In the data rows, 50 means zero.
Here are some points:
tensor([49, 59, 53, 36, 34, 44, 39, 46])
tensor([40, 64, 50, 53, 49, 42, 20, 33])
tensor([42, 51, 50, 63, 61, 82, 70, 61])
tensor([79, 75, 76, 66, 69, 67, 65, 66])
tensor([68, 50, 46, 49, 53, 62, 51, 53])
tensor([38, 47, 44, 38, 45, 51, 46, 36])
tensor([38, 35, 32, 32, 39, 57, 69, 44])
tensor([52, 58, 47, 46, 46, 16, 20, 31])
tensor([53, 57, 46, 51, 45, 49, 37, 34])
tensor([61, 65, 62, 52, 50, 46, 58, 63])
tensor([37, 37, 49, 42, 32, 36, 41, 41])
tensor([19, 37, 34,  4, 11, 13, 20, 22])
tensor([35, 37, 32, 27, 33, 55, 57, 40])
tensor([41, 41, 42, 38, 39, 37, 38, 46])
Then 16 other points, each followed by its number:
tensor([45, 40, 36, 39, 48, 34, 26, 46]) 0
tensor([46, 41, 52, 45, 52, 72, 59, 55]) 1
tensor([34, 30, 29, 19, 25, 20, 27, 37]) 2
tensor([40, 42, 49, 62, 65, 69, 51, 44]) 3
tensor([70, 65, 81, 88, 91, 83, 84, 71]) 4
tensor([29, 19, 24, 17, 23, 23, 49, 53]) 5
tensor([67, 62, 67, 70, 76, 86, 83, 80]) 6
tensor([48, 53, 45, 47, 70, 74, 72, 67]) 7
tensor([31, 10, 21,  8, 17, 23, 45, 44]) 8
tensor([36, 36, 35, 40, 35, 32, 35, 32]) 9
tensor([53, 68, 59, 46, 58, 57, 50, 54]) 10
tensor([46, 46, 46, 43, 34, 33, 32, 43]) 11
tensor([72, 78, 63, 66, 70, 99, 99, 90]) 12
tensor([59, 70, 70, 85, 74, 60, 53, 45]) 13
tensor([49, 49, 56, 72, 61, 79, 81, 59]) 14
tensor([62, 56, 54, 39, 55, 62, 54, 53]) 15
Which of these numbered points is nearest to each point below, looking only along the 2 directions in which the first points spread most? Its number follows each.
tensor([62, 58, 65, 52, 66, 77, 92, 74]) > 14
tensor([59, 57, 49, 52, 62, 85, 86, 63]) > 14
tensor([73, 89, 87, 86, 83, 59, 52, 60]) > 13
tensor([32, 45, 25,  9, 22, 17, 26, 36]) > 2
tensor([29, 28, 25, 30, 21, 13, 14, 24]) > 2
tensor([73, 64, 77, 99, 89, 86, 68, 69]) > 4
tensor([70, 78, 82, 93, 92, 87, 85, 64]) > 4
tensor([54, 67, 61, 56, 51, 49, 56, 57]) > 10
tensor([46, 49, 56, 65, 75, 69, 58, 54]) > 15
tensor([70, 77, 80, 70, 52, 53, 51, 48]) > 13
tensor([35, 36, 28, 34, 35, 34, 33, 38]) > 9
